Each named turn below is shown by a few rows before and after it. Which turns, in which order, take the first row of each later pair to the second? The first pair is answered.
turn K793:
0.48  -1.09  -1.53  1.30  2.89  -0.50  1.65  -2.45  -2.07  0.60  0.00  -0.41  -2.07  0.96  0.30  2.14  -1.64  -0.21 => -0.11  -0.77  -1.25  1.73  1.56  -0.05  2.00  -2.29  -2.77  0.00  1.03  0.38  -1.93  0.85  1.13  1.84  -0.98  -0.37
0.85  -0.17  -2.64  0.72  1.33  -1.66  1.99  -1.96  -2.76  -0.01  0.84  -0.50  -1.69  0.51  -0.84  2.16  0.06  -1.31 => 0.84  -0.16  -1.71  0.57  0.26  -1.16  1.61  -1.60  -2.94  -0.61  1.52  -0.12  -2.08  0.93  0.00  2.01  0.70  -1.59
-0.91  0.16  -0.09  -0.58  -0.86  -0.34  1.41  0.79  -0.46  -0.60  0.00  0.35  -0.24  -0.85  -1.10  -0.84  0.24  -1.17 => -0.58  0.67  0.31  -0.44  -1.81  -0.63  1.41  0.66  -0.35  -1.20  0.78  0.78  -0.45  -0.67  -0.22  -0.63  0.84  -0.86
-1.46  -0.15  0.76  0.63  0.78  1.44  -0.35  -0.37  -1.72  -0.48  0.14  0.79  -0.33  0.59  1.49  -1.31  -1.76  -0.50 => -1.20  0.47  1.08  1.15  -0.15  0.95  -0.87  -0.62  -0.56  -0.68  0.78  0.97  -0.50  1.21  2.01  -1.18  -1.30  0.52
turn K89:
0.08  -0.57  -0.58  -0.54  2.45  -0.30  0.51  -1.86  -1.08  1.57  -1.20  -1.40  -0.57  -0.57  -0.72  1.53  -1.75  -0.37 => 0.85  -0.15  -0.56  0.05  3.05  0.33  -0.49  -1.59  -0.54  1.45  -0.85  -1.55  -0.69  -0.25  -0.04  1.39  -1.94  0.12
-0.07  0.03  -0.15  0.26  1.52  0.31  0.73  -1.67  -1.55  1.30  -0.42  -0.08  -0.79  0.25  -0.33  0.35  -0.13  -0.38 => -0.18  0.37  -0.42  0.62  1.45  0.17  0.25  -1.62  -1.28  0.93  -0.44  0.25  -0.54  0.38  -0.39  0.60  -0.55  -0.57
-1.26  0.58  0.22  -0.66  3.18  -0.33  -1.87  0.54  1.33  0.73  -0.32  1.41  -0.09  -0.31  -1.33  0.37  -0.99  0.92 => -2.24  0.04  0.86  -0.30  3.36  0.52  -1.07  0.66  0.25  0.61  -0.20  1.38  -0.02  -0.35  -0.71  0.16  -1.49  0.15
turn K313:
0.71  0.64  1.39  -0.91  -0.33  -0.69  0.84  0.19  1.22  0.06  -1.99  -2.12  0.89  0.30  -1.43  -0.54  -0.09  -1.57 => 0.34  0.78  2.98  0.30  -0.99  0.96  0.18  0.63  0.51  -0.48  -0.37  -0.70  -0.10  1.40  1.80  -0.34  -0.31  -1.66
-0.21  0.29  0.65  -0.91  0.52  0.08  -0.26  0.10  0.94  -0.67  -0.63  -0.98  0.18  -0.07  0.14  -0.56  -1.09  0.06 => -0.33  0.21  0.34  -0.46  0.92  0.11  -0.67  0.11  0.72  -0.69  -0.65  -0.61  -0.21  0.36  0.71  -0.80  -0.89  0.57
-1.11  0.49  1.66  0.15  -0.71  1.29  -0.77  1.80  1.30  -1.22  0.07  0.79  0.39  -0.07  0.69  -1.14  0.66  -0.21 => 0.47  1.07  0.74  0.87  0.74  0.02  -2.14  -0.58  1.64  -0.05  0.16  0.92  -0.63  1.06  1.46  -0.15  -0.37  1.56
turn K661:
-2.60  -1.71  1.37  1.16  0.06  2.51  1.75  3.59  -0.08  0.78  0.16  2.35  1.86  -1.30  0.21  0.09  -1.67  -0.49 => -1.55  -1.70  -0.89  -0.35  -1.73  -0.54  3.20  3.01  0.60  0.12  0.90  2.11  1.17  -2.03  -2.18  0.93  0.70  -1.49
-0.52  0.71  1.14  0.81  0.03  -0.59  -0.30  0.79  -0.04  -1.10  0.26  2.14  1.56  0.14  2.09  -2.21  1.78  1.35 => 0.79  0.00  -1.43  0.44  1.11  -3.28  1.02  -0.67  -0.96  -0.47  0.07  1.46  0.57  0.52  -0.34  -0.48  1.92  0.91
1.28  -0.53  -3.48  -0.66  -2.07  -1.25  1.72  -0.44  -0.63  -1.15  0.95  1.95  0.36  0.80  -1.75  0.58  0.84  -0.40 => 0.12  -1.51  -1.45  1.10  2.35  1.92  -0.17  -0.78  -2.19  0.64  -0.66  1.44  0.77  1.36  0.53  0.34  -2.66  1.17
-0.79  -0.67  1.14  -0.96  2.19  1.24  0.31  0.93  0.60  1.16  -2.57  -1.20  1.57  -1.36  -2.17  -1.61  -0.80  -1.05 => -1.11  0.04  1.29  -1.62  -0.31  0.97  0.70  1.64  1.51  -0.07  -1.31  -1.06  2.02  -1.74  -2.34  -2.14  0.94  -1.19

Each pair is 2 to 3 turns apart.
0.29  -0.87  1.76  -0.12  4.97  1.68  -2.52  0.50  0.68  1.93  -2.77  -1.22  2.58  -1.20  -0.31  -1.74  -2.60  1.23 => -3.01  -1.27  2.11  -1.18  -1.69  1.70  1.98  3.89  -0.96  -0.95  -0.09  0.32  1.33  -2.71  -0.74  -2.22  1.66  -3.24 => K661, K661, K313
-0.26  -0.48  -0.91  -2.46  -1.06  -2.13  1.99  0.04  1.81  -1.03  -0.72  -1.28  2.40  -2.17  -2.98  -0.43  1.23  -1.89 => -0.99  -1.28  1.16  0.56  4.21  2.16  -0.55  -0.87  -0.36  0.91  -0.32  -1.27  1.46  -0.11  1.89  0.67  -3.27  -0.01 => K661, K313, K313
1.42  0.25  -1.73  0.76  1.43  -1.98  0.12  -3.57  -0.49  1.29  0.58  -0.05  -0.81  0.71  -2.21  0.88  -0.62  1.03 => -1.44  -0.21  2.17  0.04  -0.80  1.50  -1.06  1.34  1.05  0.25  -0.94  -0.38  2.12  -0.97  -2.02  -2.61  0.40  0.35 => K661, K313, K313
-0.03  1.87  0.77  -0.23  -3.83  0.83  0.68  1.35  3.36  -0.88  0.15  1.48  0.66  -2.03  1.89  1.09  2.86  0.86 => 2.06  1.12  -0.83  -0.09  2.74  -0.35  -1.22  -1.94  2.32  2.66  -2.22  -0.11  0.45  -1.67  -0.04  2.48  -1.16  3.04 => K313, K313, K661
-2.50  -0.37  1.62  0.51  -0.47  1.45  1.29  0.90  -2.95  -1.29  0.42  -0.77  0.78  -0.08  2.73  0.87  -0.05  -0.71 => 0.25  1.11  -0.61  -1.67  -2.00  -2.42  0.82  0.58  1.11  -1.21  -1.11  -1.53  2.29  -0.88  -1.64  -0.09  1.99  -0.43 => K793, K313, K313
